In the data rows, the value 128 means zero.
Some points, one per row:
[164 138 110 110 143 143 151 110 124  98 123 188 122 150 159 164 115 156 130  87 118 138 198 130]
[134 183 125  39 142 247 156 106 225  75 148 255 157 208 121 191  89 112  65   0 116 137 255  37]
[136 154 169 162 171 100 108 101  31   0 255 166   0  87 175 205 133 166 167 139 129  94 255  74]
[133 165 136  89 134 133 143 114 180 147  98 192 176 147 134 147 115  82  89  77 126 154 155  96]
[ 90 105 154 177 136  46  62 139  34  75 203  53  47  75 146  79 137 129 171 243 129  90 123 150]
[159 112  99 122 120 148 156 125 170 212  39 120 200 152 116 154 135 135 108  96 128 121  77 158]
[ 90 105 160 129 107 107  79 145 139  91 157  99 133  94 125  73 149  79 146 162 149 118  75 109]
[ 87  92 140 114 139 116 110 148 155 126 126  88 139 138 110 116 135  93 131 156 143 108  86 130]
[144 124 108 182 139  91 143 125  82 174  78 111 129 119 130 145 133 173 147 161 124 123 115 135]
[177 178 133 165 147 123 153 100  83  70 162 200  63 120 155 189 126 171 134  90 121 128 255  84]
[169 130  80 136 163 147 173 105  81 130  87 167 106 162 143 209 119 205 139  90 120 122 220 143]
[116 105 124 153 149  86 106 131  53  93 143  95  72 114 140 146 127 157 135 171 128 103 140 153]
[134 128 107 169 137 107 149 120 102 189  60 106 138 125 124 133 127 168 131 154 122 126  97 139]
[ 77 152 208  85  87 136  54 159 230 139 142 110 175  97  88  38 138  18 135 137 146 157  46  92]
[115 101 157 167 116  68  73 159  84  86 181  61  78  68 137  73 148 108 177 226 147 112  83 159]
[149 148 136 126 147 118 136 105  81  49 195 170  68 128 149 189 127 118 136 108 136 104 248  92]
[149 147 124 139 152 112 130 108  93  83 173 157  84 127 145 127 125 143 136 156 130 119 212  97]
[ 64 116 177 118 113  99  73 162 156 127 177  39 126 101 109  59 126  62 139 173 141 124  29 151]
[140  91  42 130 121 142 191 130  96 218  35  94 172 179 132 150 122 201 101 127 106 129  80 194]
[188 157  62 123 157 165 245  81 135 174  30 220 185 177 165 208 112 209  75  53 107 151 207 110]
[156 119  97 145 155 140 193  99  89 139  92 185 116 161 154 216 101 203 116  91 107 113 217  80]
[128 151 123  81 147 193 167 105 206 138  91 233 174 183 130 176  96 137  63   9 121 148 194  50]
[116 147 107 125 140 171 151 122 133 111 111 155 144 143 127 137 135 138 111 100 121 140 174 122]
[109 131 160  72  98 182 137 135 231 177  90 171 208 166 114 111  88  79  88  51 113 150  88  86]
[122 152 185  72 112 141  77 144 178  45 208 167 117 116 131  70 132  56 145 109 126 154 168 111]
[148 118  94  98 122 159 175 111 156 233  27 114 215 158 118 158 119 155 109  89 138 144  71 151]
[161 159 151 130 154 110  91 106  59   0 253 192  21 104 178 151 132 145 170 141 122 119 255  90]
[179 105  56 198 144  95 187 101  26 180  54 103  99 117 148 211 135 234 141 163 128 105 143 168]
[113  86  90 103 118 185 158 155 221 255  16  81 235 153  89  94 123 140 104 115 123 136   0 176]
[161 147 133 138 134 107 126 103  84  45 191 179  75 122 152 160 139 128 143 126 133 120 234 101]
[118  98  64 154 134 112 142 147  89 212  58  56 144 129 109 144 140 162 132 164 122 113  55 169]
[ 61  87 148 123 103 144  80 166 174 153 146  31 142 104  86  62 141  79 125 172 133 117   0 157]
[117 159 189  81 117 166  77 141 188   0 240 197 101 124 137  88 132  52 126  55 124 128 196  79]
[128 123 152 130 116  84 104 124  84  86 188  93  91 105 141 125 138  88 151 165 148 110 135 141]
[ 99 170 194  80 126 128  64 135 167  17 243 192  93 119 137  94 122  37 128 104 142 136 212  63]
[148 152 106 138 140 124 149 116  90 121 128 156 118 121 147 149 129 152 133 126 118 139 187 122]
Here are 32 more points, each followed by its number:
[146 113 149 113 115 131 112 137 151  66 188 151 112 132 146 131 140  90 133 120 138 124 165  98] 0
[108 121 137 171 137  69  95 142   6  79 201  66  37  80 142 117 142 149 179 222 132  95 142 169] 1
[137 105 106 166 115  78 147 130  75 193  87  76 143 115 128 115 132 148 148 179 133 125  46 177] 2
[142 144 153 142 149 106 105 113  84  57 188 153  67 115 145 122 133 129 147 182 128 115 220 103] 3
[168 140 121 179 136  92 138 122  71 131 135 122  75 122 141 150 118 160 144 172 114 117 171 146] 4
[123 108  83 118 132 153 138 134 106 143 117 115 134 154 127 129 130 156 134 115 121 107 101 171] 5
[112 140 155  72 133 166 115 132 172 115 152 171 157 152 119 127 112  78 106  55 137 129 153  91] 6
[166 105  51 174 162 133 194 101  43 173  55 147 102 152 145 205 112 255 115 133 117 106 175 139] 7
[141  98  65 143 116 110 191 128 129 255   2  53 211 147 121 124 121 162  99 147 120 140   0 216] 8
[111 112 127 121 124 138 124 136 162 154 106 121 154 144 114 100 122 121 113 117 121 138  80 128] 9
[103 163 157  33 102 203 143 130 255 196  77 182 254 181  94  92  96  25  62   5 133 175  59  97] 10
[152 167 107 114 154 161 172  93 131  87 136 244 109 170 154 221 105 159 104  43 132 126 255  66] 11
[135  79  51 235 161  49 167 118   0 150  96  21  24  96 160 205 147 255 178 238 131  70 129 225] 12
[104 105 146 104 107 120 109 148 180 126 133 120 143 137 126 118 119  72 117 123 154 121  70 116] 13
[ 95 134 152 151 120 109  95 147 105  69 186  90 102  85 125  79 151 110 144 180 123 129 128 130] 14
[ 88  78 122 166 100  69  81 174  54 170 128   0 106  84 101  26 148 125 181 251 127 120   0 244] 15
[106 160 172  98 125 131 103 134 193 129 120 153 184 105 125  86 132  70 119 100 132 163  97 116] 16
[121 122 181 157 115  40  56 137  85  33 238  79  67  62 150  55 168  69 185 223 147 122 127 138] 17
[142  90  81 199 138  55 153 115  21 174  99  61  99 118 149 154 140 183 161 200 128  96  92 197] 18
[190 140  59 188 178 109 177  76   0  91 118 169  51 120 182 226 134 255 159 139 117 104 255 124] 19
[104 115 153  93 105 154 110 150 199 106 151 130 175 131 111  67 136  56 146 126 127 115  80 126] 20
[110 146 169  57 116 165 125 125 214 113 149 193 174 170 120 133  98  39  85  54 139 131 156  65] 21
[127  99  97 102  95 132 135 161 178 180 102 103 183 146 120  82 116 110  98 123 113 151  23 153] 22
[156 127  85 156 160 112 164  95  36 122 124 153  79 148 154 205 114 213 133 115 119 107 194 133] 23
[129 113 104 110 114 157 117 140 148 143 121  90 168 128 117  83 160 130 114 128 122 139  69 154] 24
[ 96 122 162 132 112 124  81 154 126 160 161  52 111 114  87  63 127  86 144 168 129 132  39 158] 25
[126 107 108 173 122  71 136 129  87 202  59  47 163  88 125 101 150 155 149 188 135 138  20 200] 26
[127  93  98 145 126 115 164 137 117 217  51  78 163 141 127 134 112 167 124 150 114 118  51 160] 27
[181 121  53 137 133 140 215  99 115 194  30 180 179 173 157 207 116 201  93  77 118 129 143 158] 28
[139 140 147 193 144  66  98 118  45  82 163 123  39  88 144 130 144 157 178 197 128 111 193 101] 29
[132 134  91 103 129 170 187 121 138 181  74 166 165 172 123 180 104 162 100  72 125 134 142 134] 30
[115 153 131 123 130 153  99 127 114  78 175 170  91 120 127 124 120 131 131 116 124 141 181  95] 31
Which of these numbered points is nearest to each point below, ignoring the 3 directions in which the first points spread most? Its number follows each.
[142 187 158  93 134 146 124 114 141  54 193 213 115 129 145 142 120  91 121  83 119 148 254  59] > 3
[102 147 169  59 116 162  67 149 182  78 184 155 138 136 108  82 118  50 122 107 136 146 137  99] > 1
[144  95 103 239 167  42 108 115   0  50 176  74   0  63 160 158 178 221 206 251 144  72 189 168] > 19
[ 96 154 232  70  87 157  40 150 181   8 255 160  91 101 101  80 125  12 137 106 142 134 175  53] > 30
[139 141 170 156 108  78  72 144  93  79 211 108  63  90 128  80 135  97 158 193 122 116 156 125] > 4
[ 92  96 144 139 145  94  77 144  83 107 161  68  91 106 128 102 133 120 138 185 139 119  92 162] > 23
[102 159 210 117 105 116  51 147 169  77 200 139 108  90 110  56 134  37 146 148 135 141 128  75] > 29
[119 162 177 130 130 118  85 116 125  54 188 159  86  94 124 127 136 103 151 147 142 128 203  64] > 29
[106 129 126 112 119 154 103 133 120  90 180 128 111 129 116 105 137 111 143 126 130 112 130 135] > 5
[117 131 147  96 113 149  87 141 181  60 197 157 118 119 122  96 135  79 110 107 132 142 151  90] > 9
[102  89 139 129 112 111 113 157 143 184 109  64 160 126 117  83 121 113 139 159 118 114  22 154] > 27
[119 192 209  54 120 193  48 118 181   0 255 236  72 118 120  92 144  43 118  60 132 149 255  13] > 31
[152  94  91 190 121  63 152 123  48 193  88  63 117 112 130 135 131 179 154 193 138 119  58 182] > 2
[151 110  79 122 127 147 158 132 147 140 102 134 157 147 128 140 138 161  87 110 122 134 109 132] > 24
[162  84  51 180 145 118 222 105  57 243   4 103 151 163 151 210 101 249 112 124 104 109 106 166] > 27
[ 68  82 131  74 117 165 127 164 253 202  58  83 234 172  93  82 125  55  94 107 141 139   0 152] > 13
[119 152 164 119 117 126 110 131 167 144 110 148 154 128 112 104 119  89 133 118 128 149 114 100] > 29
